grid = [222 130   5 193 134  90 154 112 105 194 214]
grid[-11] => 222
grid[7] => 112
grid[-6] => 90
grid[-9] => 5

A = ((0.110, 0.919, 1.808, 0.734, -2.160, -2.025, -0.749, 1.407, -1.500, -0.298, 0.527, 1.078, 2.261), (-2.308, -1.436, 0.014, -0.990, 1.454, 2.233, 1.286, -1.010, -1.832, -1.959, 0.505, 0.758, -1.647), (0.893, 0.295, 1.083, 0.284, 0.991, 1.475, -1.109, -2.114, 2.367, 1.308, 0.388, 1.879, 2.009), (0.726, 0.167, -1.367, 1.809, 1.119, 1.047, -2.324, -1.793, 2.528, -1.112, -0.048, -2.216, 0.506), (1.507, 0.603, 1.819, -1.279, 2.215, 0.670, 2.170, -0.116, 0.902, -0.551, 2.392, 2.003, 2.077), (0.670, -0.051, -1.638, 0.062, 2.595, 1.888, 0.742, -2.117, 1.459, -1.364, 0.672, 2.107, 1.912), (1.903, 2.187, -0.851, -0.600, -0.120, -2.127, 0.930, -1.391, -0.024, -0.436, -0.552, -0.267, 0.145))
A[0,0]	0.110
A[5]	[0.670, -0.051, -1.638, 0.062, 2.595, 1.888, 0.742, -2.117, 1.459, -1.364, 0.672, 2.107, 1.912]
A[3,7]	-1.793
A[1]	[-2.308, -1.436, 0.014, -0.990, 1.454, 2.233, 1.286, -1.010, -1.832, -1.959, 0.505, 0.758, -1.647]
A[1,9]	-1.959
A[:, 7]	[1.407, -1.010, -2.114, -1.793, -0.116, -2.117, -1.391]
A[5,2]	-1.638
A[6,12]	0.145
A[2,4]	0.991
A[5,12]	1.912
A[:, 4]	[-2.160, 1.454, 0.991, 1.119, 2.215, 2.595, -0.120]
A[2,7]	-2.114
A[5,7]	-2.117
A[4,11]	2.003
A[0,5]	-2.025
A[4,5]	0.670
A[2,5]	1.475
A[1,5]	2.233
A[4,2]	1.819
A[6,9]	-0.436
A[3,12]	0.506
A[5,11]	2.107
A[:, 1]	[0.919, -1.436, 0.295, 0.167, 0.603, -0.051, 2.187]
A[:, 0]	[0.110, -2.308, 0.893, 0.726, 1.507, 0.670, 1.903]
A[5,9]	-1.364
A[6,3]	-0.600
A[6,7]	-1.391
A[6,5]	-2.127
A[1,8]	-1.832
A[:, 8]	[-1.500, -1.832, 2.367, 2.528, 0.902, 1.459, -0.024]
A[0]	[0.110, 0.919, 1.808, 0.734, -2.160, -2.025, -0.749, 1.407, -1.500, -0.298, 0.527, 1.078, 2.261]
A[2,12]	2.009

arr = -22.6    2.3   29.0  -44.7  -59.9  -32.2    1.7   52.0   -6.2   -9.6   -3.1    8.6
arr[0]: -22.6
arr[5]: -32.2
arr[11]: 8.6
arr[9]: -9.6
arr[10]: -3.1
arr[6]: 1.7
arr[1]: 2.3

data =
[[ -95.5  -21.4  -56.3    7.0  -68.7   64.9]
 [ -74.3   72.2   40.3   -3.4   96.9   31.7]
 [-108.4  -78.1  -30.3  -52.7 -123.6  -55.0]
 [ -61.8 -152.3  -85.8  -81.1  -44.7  -48.4]
 [  41.5  -99.9  -77.5   31.7 -139.9  -23.9]
 [-112.2 -125.0  -68.6    1.9  -50.8  234.5]
 [ -73.9 -150.9  -49.9 -123.2  -91.2 -110.5]
 [-147.4  -27.8   69.5 -129.5   -7.8  -17.4]
 [-129.8 -111.2  -62.3 -108.6  -58.2   22.6]
 [  13.2  -94.1  -21.4  -21.4  -21.4  -84.3]
 [-118.6 -121.5  -24.9   94.4 -113.8  -26.2]
 [ 116.8   24.1  -21.4  -71.0  -21.4  -41.6]
 [ -84.9  -99.6  -73.7  197.2  -21.4 -100.3]
 [ 160.2   87.9  -72.5   76.4 -122.6 -121.1]
 [ -68.6  -17.1  -28.2 -161.0   87.8  -89.9]
 [ -16.4  -68.6   22.3  145.5   27.2  -83.6]]
Rows and columns are counted from 0.
(0, 0) = -95.5
(10, 5) = -26.2
(13, 4) = -122.6
(13, 1) = 87.9
(2, 3) = -52.7
(10, 3) = 94.4
(3, 3) = -81.1
(8, 1) = -111.2
(12, 0) = -84.9
(12, 4) = -21.4
(13, 3) = 76.4
(11, 2) = -21.4
(2, 1) = -78.1
(2, 5) = -55.0
(1, 5) = 31.7
(5, 1) = -125.0
(0, 2) = -56.3
(12, 5) = -100.3
(0, 1) = -21.4
(3, 5) = -48.4
(1, 3) = -3.4
(4, 2) = -77.5
(7, 2) = 69.5
(0, 4) = -68.7
(6, 5) = -110.5
(12, 3) = 197.2
(14, 0) = -68.6
(9, 4) = -21.4
(10, 4) = -113.8
(14, 5) = -89.9
(4, 3) = 31.7
(13, 0) = 160.2
(10, 2) = -24.9
(10, 0) = -118.6
